Here are some numbered points:
[-54 -24  42 -49  30 -82  28 -46  37  32  26 -65  30  14  -8 -10 -65  25  26  -7 -71  50  15  48  59  10  13  -4 104  12 -30 -37   1  -1  22 -53  58  75 -20  17  55 -14 -18 -45 -43  14  -9 -51  52   3   2   9  11 -49 -16   8  72 -43  57  74   7 -11 -49 -56] 0
[-13   8 -37   3 -35  34 -54  -6 -38  -2  -8 -28 -56 -21 -60  47 -46  30   4  52 -11 -16 -43  21 -19 -33 -27  17 -31 -45  -5 -62 -17  41  33  57 -43 -18  61  58  56 -21   7 -27 -24   0  42  30 -51 -54   5 -71  14 -54  24 -34 -40 -48  18 -28 -25   5  26 -24] 1
[ -2  21 -37  37 -29  14 -15  26 -10  -8 -23  66 -25  33 -13  12   1 -46  47 -28  -4 -36 -31  18  20 -10 -16   9 -11 -39 -22  -6 -11   3 -52  12 -19 -15  19  36  10  40  37   7 -19  16  27  25 -30 -11 -10   2  10  -5 -13 -24 -28   6 -50 -32 -20  10  32 -17] 2
[ -33   -6  -41   14  -43   55  -43   12   -6  -28    0   27  -40  -76  -11   52  -89    2   -5   55    8  -13  -23  101   40 -102  -96  -69  -37   23  -25  -20   10    7   -1   38  -19    0   28  -39   32   15  -70  -99   57   80   48   -1  -34  -17   13  -10   17  -46   23   56  -53  -66  -32  -69    9   90  -32    9] 3
[-38  22 -21  19 -39  31 -43 -12 -53  40 -38 -19 -30  -5 -38  43  -1  34   4  58 -29  -7 -56  22 -22 -26 -31  -4  -8 -50 -11 -39  40  29  30  20 -15  -1  50  21  42  13   3 -35 -15  30  45  12 -36 -24 -22 -49  41 -73  36 -21 -36 -11  16 -24 -53 -11  40 -25] 4
[-27  14  24  25   1  -8 -29  57 -29  43 -55 -20 -21  18  -3  22  11   9  36   4 -27 -20 -51 -21 -30  34  62   2  23 -40 -24  12  -8  18 -13   3   5  13   8  24  21  32  13  31 -26 -14  20 -25  -3  35   9 -30  29 -24  13 -38 -10  23 -23  16 -31 -35  30 -29] 5
[ 35 -39   4 -35  59  -4  62 -16  62 -72  73  36  63 -68  72 -59 -41   2 -81 -66  20  56  61 -34 -16   5 -32 -19  -2  98  63  48 -40  23   6 -31  -9 -27 -59 -99 -44 -20 -45  14  44 -28 -67 -26  43   4  78  80 -63  39  31  56  38 -53 -15  -8  69  29 -48  63] 6
[  9  16 -31  35 -29   3  -9  50 -10 -39 -26  24  -4 -13   3  26  19 -59 -14   9  31 -22  12  21  -1 -19 -26 -24 -20  -8 -61  23   3  12  21 -17   5   8   5  -5 -24  28  -8 -12  16  19   8  22 -18  24 -32   3   8   5  -2   7 -24  30 -15 -25 -13  39  14   1] 7
[ 50 -22  -5   7  10  28  13 -16  24  -9 -24  30  -1 -20  38 -16 -65  -7 -21  -7  12 -13   3 -39 -23  10 -32   7 -30  16  41   8 -28  48  13  10 -35 -23  -2 -19 -31  -6 -22  33  29 -10 -22 -18  -3   0   4  -3 -11  15  23   5 -18  -7 -32 -27  15  -6  19  52] 8
[  26  -46  -66   -1  -37   77  -61   -1  -47    4  -13   18  -78  -84  -78   60    3   18  -15  104    4  -33  -42   18  -69  -63  -75   31  -57  -39   -9  -91   23   46  -75  100 -116  -74   78   38   52  -41    2  -32  -23   18   52   37  -77  -63   -6  -71   12  -54   39  -27  -80  -84   38  -52  -35   11   22   44] 9
[-20   1  19   6   0 -15  -9   7  -7  22  -5 -35   3   5 -28  -2  -7  39  23 -19 -21  17   7  21   4  11  30  16  36 -18 -27 -26  34 -28 -94 -12  29  29  14  19  37  -6  10   0 -21   9  22 -17  13   5 -19 -21  51 -16 -36 -18  22  -8  31  44 -19 -32  -9 -40] 10
[-19 -13  29  11   4 -13   3 -10  -1  -1 -34 -28   7  22  -9 -12  38  38  24 -15 -24  -2 -19  -1  -9  28  27  15  24 -10   8  -5  28  -6  -3   5  -8  31   5   9   5 -11  10  11 -35 -14   4 -30  12  14  12  12  29  14 -40 -32  19 -30  19  18 -16 -24 -19  -1] 11
[ 49 -49  31 -35  64  -2  60  15  40 -18  32   7  33 -10  29 -76   3  13 -22 -39  30  19  29 -69 -49  48  20  46   2  31  67  37 -64  22  11 -15 -22 -31 -13 -21 -42 -69   4  59  -3 -60 -65 -34  30 -10  63   8 -48  33  63  -4  28 -11  28  28  44 -39 -16  69] 12
[ 43 -77  17 -73  43  -7  61  52  51 -37  70  10  65 -19  63 -43   4 -11 -57 -36   8  44  49 -21   5  -8 -33 -16  -8  66  39  44   5  23  -3 -40  18 -21 -52 -74 -54 -38 -44 -11  53   0 -63 -25  47 -42  15  64 -65  22  37  59  32 -15  15   1  80  36 -62  39] 13
[ 41  18 -38  22 -17  34  -6  14 -26 -29   2  62 -22  38   0  10  37 -37  10 -10  35 -39 -31 -33 -13   6   3  16 -44 -12  18  37 -30  -4  27  13 -19 -36  14 -43 -35  10  27  56  17 -18   8  49 -32  12  -8   7 -27  16  39 -18 -42  18 -57 -46  -7   8  28  12] 14
[ 34 -22   4   0  24  15  20  -4  17  -1  48  14   8  -3  12 -25   0   7  11 -16  10 -17  21 -28 -34  15   7  15 -18  18   7  30 -23 -62  10  -6   7 -22 -22   3 -28 -30   7  41  -5 -12 -25   2  12  21   0  29  -5  49  31   9   7  14  -6   3  13 -12  -1   7] 15
[ 51 -63  28 -63  63  -2  47  -8  57  16  20 -17  34  11  44 -60 -10  21 -24  -3 -25  43  35 -46 -26  34  10  36  -1  21  52   8 -56 -57  -1  -8   0 -28 -40 -23 -43 -45  10  37 -20 -55 -56 -30  32 -10   6  27   1  32  13  -1  39 -16  16  28  30 -35 -36  46] 16
[-51  34   4  39 -33 -35 -25  -4 -13  13 -24  -1 -27  40 -14  13  -4  49  35 -17  -9 -16 -28  25  51  -7  34 -37  36 -19 -42  -6  11  14 -39  -6  80  31   1  16  38  39  -6 -15   9  29  28 -20   1  36 -34 -16  44 -22 -20 -16  -5  47 -18 -12 -21  -6  13 -55] 17
[-15  10 -18  14 -29  13 -10  -7  17 -14  54  39   7 -19  33  31   4  -3  -1   2  12  20  -7  43  27 -59 -68 -52  -5  33 -17  14   4  -3 -38 -16  -6  20  -6 -34 -13  21 -49 -46  71  54  15   8  -8 -25  31   7  -2  10  23  46 -13   8 -68 -37  20  59 -15  -7] 18
[-39  39  12  24 -10 -28  15 -20  42 -28   1  43  50  27  58  29  79 -33 -44 -28  13  16  30  47  47 -42 -13 -94  12  33  -4  69  14 -17 -19  -4  58  73 -50 -31 -23  56 -79 -41  89  57 -22 -12  29  38  56  59 -31  23  -8  79  23  46 -59 -36  46  56 -35   7] 19
[  3 -14   7   4  13   5  24 -30  25 -20  -5  57  36 -14  52  -1  20 -17 -74 -29  15  40  25  19   7 -34  -1 -49   1  44 -15  29 -51  19  20  -9  30   6 -45 -43 -31  13 -68 -10  77   5 -16   5  18  12  53  52 -38  34  10  54 -13  17 -60 -41  60  44 -32  56] 20
[ 21 -39  34 -11  24  15  39   1  39   7  -4  14  22  -9  29 -33   1  -7 -30 -24  31   3  30 -41 -30  28  -3   2 -18  43  53  64 -95   5   4 -10  32 -14 -51 -22 -28 -44 -37  41  29 -13 -24 -26  32  28  51  35 -55  57  49  21   6  17 -17 -13  36 -11 -21  39] 21
[-17 -26  75  11  43 -47  14  -7  17  51  10 -52  26   1 -17 -37 -19  35   0 -21 -34  -5  -5 -14 -43  48  23  29  36   0  17  19 -17  50  15   5  -3  28 -14  21  33 -40   0   8 -28 -34  -3 -52  24  53   4 -31  38  18  18 -29  29 -27  56  40  -7 -46   4  14] 22
[ 75  22 -40   6  -3  38  10  -8 -17 -32 -38  56 -17  17  11 -39 -15 -43   9  36  83 -58  27 -65 -22  16  -7  29 -59   5  18  25 -10 -44  21   9 -40 -65  -8   8 -70  -1  46  53   6 -21 -24  75 -38  -8  -6   4 -33  57  24  -9 -27   9  17 -31  -2 -15  43  23] 23
[-66  47  40  30 -11 -56 -28 -53 -18  51 -18 -34   9  54 -22  26 -47   9  39 -27 -26  -4 -27  36  42   2  37 -33  46 -26 -48 -18   6  -7  30 -25  35  51 -14  15  36  22 -22 -16 -17  32  38 -34  15  60 -12 -16  45 -25 -11  -3  19  32  -3   8 -35 -10  -1 -68] 24
[-23   3 -14  15 -33  37 -48  36 -35  58 -14 -11 -50 -44 -59  35  76  17  29  28 -20 -21 -56  20 -22 -16  17   7  -2 -30 -15 -31  -4  71  -7  48 -31 -26  60  15  38 -13  -6 -26 -24   2  67  13 -39  -8 -32 -70  44 -64  51 -48 -46 -53   0 -46 -38  -1  20  -3] 25
[ 17 -44  23 -60  61 -38  48  79  39 -27  67 -32  33 -28  17 -38  44  37 -31   0 -14  39  43  12  43   7 -17   7   7  23   7 -11 -30 -57  18 -36 -26   9 -24  12  -7 -55 -17 -11 -15 -10 -26 -28  41 -32 -17  25 -41  -1 -25  30  48 -15  37  57  32  -1 -64   5] 26
New points follow, each followed by the numbers of its three nearest points above by angle, nearest first.
[-41  26  -3  31 -45   1 -33 -15 -47  22 -47   5 -28  -3 -32  42 -13   9  22  -2 -37 -12 -45  14 -12  -2 -12  -6  41 -40 -34 -43  14  15   6   4  18  19  26  36  36  18   6 -30 -24  16  37 -10 -30  25 -18 -32  18 -33  -5 -25 -28  -5  18 -16 -53 -18  22 -10] 4 25 1
[  7   0   0 -23  17  14  -5 -32   6  33  17 -35  10 -18 -11  -5   0 -16 -10   1 -27  15  21  -2  30   7  29  31   1 -17   1 -35  11  -1 -23  -5  -8   6  14  24  18 -14  24   4 -36 -12 -12 -25  -1 -19   6 -30  -9  -9 -36 -25  12 -20  37  37 -23 -22 -25  -7] 10 0 11
[ 63  69 -46  20 -18  43  -9 -29 -44 -49 -28  15 -13  40   5 -18  22 -55   4  34  89 -84   7 -50 -33  18  -1  36 -46 -22 -14  10   5 -39 -35  36 -38 -54  10  16 -59  10  81  45 -16 -26  -4  75 -36 -10 -30  -7 -20  36 -25 -19 -24  32  -2 -11 -17 -17  50  16] 23 14 2
[ -1  32 -44   8 -43  62 -28 -19 -26 -31 -26  42 -30 -28  -9  40   1 -12 -35  34  34 -31  -6  31  35 -61 -23 -18 -40  -7 -37  -7  49 -45  15   8 -32 -27  26  13  -2  33 -29 -48  38  55  17  55 -41 -33 -11  -4 -22 -10 -49  19 -36 -54 -10 -38  -5  59  11  -4] 3 7 9
[ 34 -30   9   1  25  21  23 -18  -5   6  24 -25   4  15   2 -44  25  13 -22   0  20 -15  26 -46 -59  35   6  56 -22   3  58   6 -36   2   2  17 -13 -40 -12  -5 -11 -35  14  48 -15 -70 -26  -5  10 -19  -5 -20   7  39  38 -24   8  -8   4  23   2 -44  22  45] 12 16 15
[ 19 -16  14 -22  26  -7   9  -7   2   1 -37 -17   4  -9 -19 -27  20  21 -13  -9  -5 -11   2 -38 -43  39 -18  27  -6   0  42   6   7  15  66  25 -17  10  -7   7   8 -23  43  27 -15 -39  -5  -9  15  19 -17 -25  18  29   2 -20  12  13  17  28  -7 -40  24  17] 22 12 16
[-25  22  -1  23 -21   6  -9  46  13 -10   9  40  -3  30  33  24   2 -14 -12 -48 -16 -10 -20  22  29 -20  -7 -53  14   5  -5  31 -14 -36  40 -10  23  29 -15 -49  -5  45 -44 -16  36  33  14 -10   4  35  24  26 -14  33  16  22 -11  15 -48 -29  26  21  18  20] 19 20 18
[-12   5   8  -2   0 -23  -9  78 -21  45 -60 -22  -1  36 -13  -6  -6 -12   6  -9   1 -13 -10 -13 -33  47  45  31  24 -25  -7 -17 -25  55  13   3   9  -9   1  23   7  -3  24  42 -19 -49   7 -30   0   3 -28 -29  48  14  12 -39  20  41   3  18 -14 -43   6  -7] 5 22 11
[  7  -1 -18  21 -22  33 -26   0 -22  -9  -6  10 -38 -38 -31  27  12  -8  18  24  15 -19 -14  12  -7 -31 -63  19 -35 -15  -6 -23  13  36 -14  36   0 -14  30 -11   8   2   5 -20   6  15  27  28 -41 -44   4   9 -13 -30  16  -9 -35 -21  -1 -36 -11   7  13  34] 9 1 25
[ -4  -9  64  -9  46 -22  26 -11  16  41 -10 -44  21  26   8 -44  -9  83  -1 -55 -16  -3  -6 -42 -55  70  28  32  18  -9  31   0 -48  -3   6  -1   3   0 -27   9   1 -45  39  44 -12 -41  -5 -49  28  34  37 -14   7  18  22 -28  30  -5  16  45   9 -46 -13  15] 22 12 16
[-10  -3 -27  11 -27  45 -34  17 -11  27 -39  31 -22 -48  -9  30 -17  17 -12  43 -18  -9 -35  21   2 -44 -40 -25 -15   9  -7 -19  18  32  10  26 -47 -21  33   2  19  -4 -21 -32  31  19  26  10 -34  -8  17 -18   6 -44   1   3 -45 -23 -27 -48  -8  38   0  34] 3 9 1
[-15   0  23 -21   6 -33  -2 -11   6  -6   1 -32  11   8   2   9   0  26  19 -27 -26  19  16  26  27   0 -13  -7  43  -3  -9  -9  -5 -50  -6 -21  25  24  -3  -7  25   1 -25 -18 -26  12  -8 -11  24 -17 -26   9   9 -20 -28   2  29 -26  15  14   1  12 -28 -18] 0 10 26
[ 21 -16  41 -16  39  -8  23 -59  27  31  26 -29  26 -27 -12 -42 -10  -5  -5  -5  -4  27  -8 -54 -47  51  15  42  -8   8  29  -2 -27 -30 -48 -10   2  12 -16 -10   2 -52   2  60 -21 -51 -27 -35  24   6  26  -1  -2  47   2 -18  27   7  10  20   0 -60   9  20] 16 12 22
[  33   85  -71   24  -36   31  -11  -25  -33  -93    0   37  -27   27   13   24   -9  -81   -8    3   70  -26   24   17   48  -46   15  -33  -24  -20  -43   32   43  -10   50  -20  -18  -19   17   44  -43   66   25  -17   21   62   -8   72  -30  -27  -50   16  -41   11 -100   36  -30   44  -14  -22    2   48   15  -30] 7 2 23
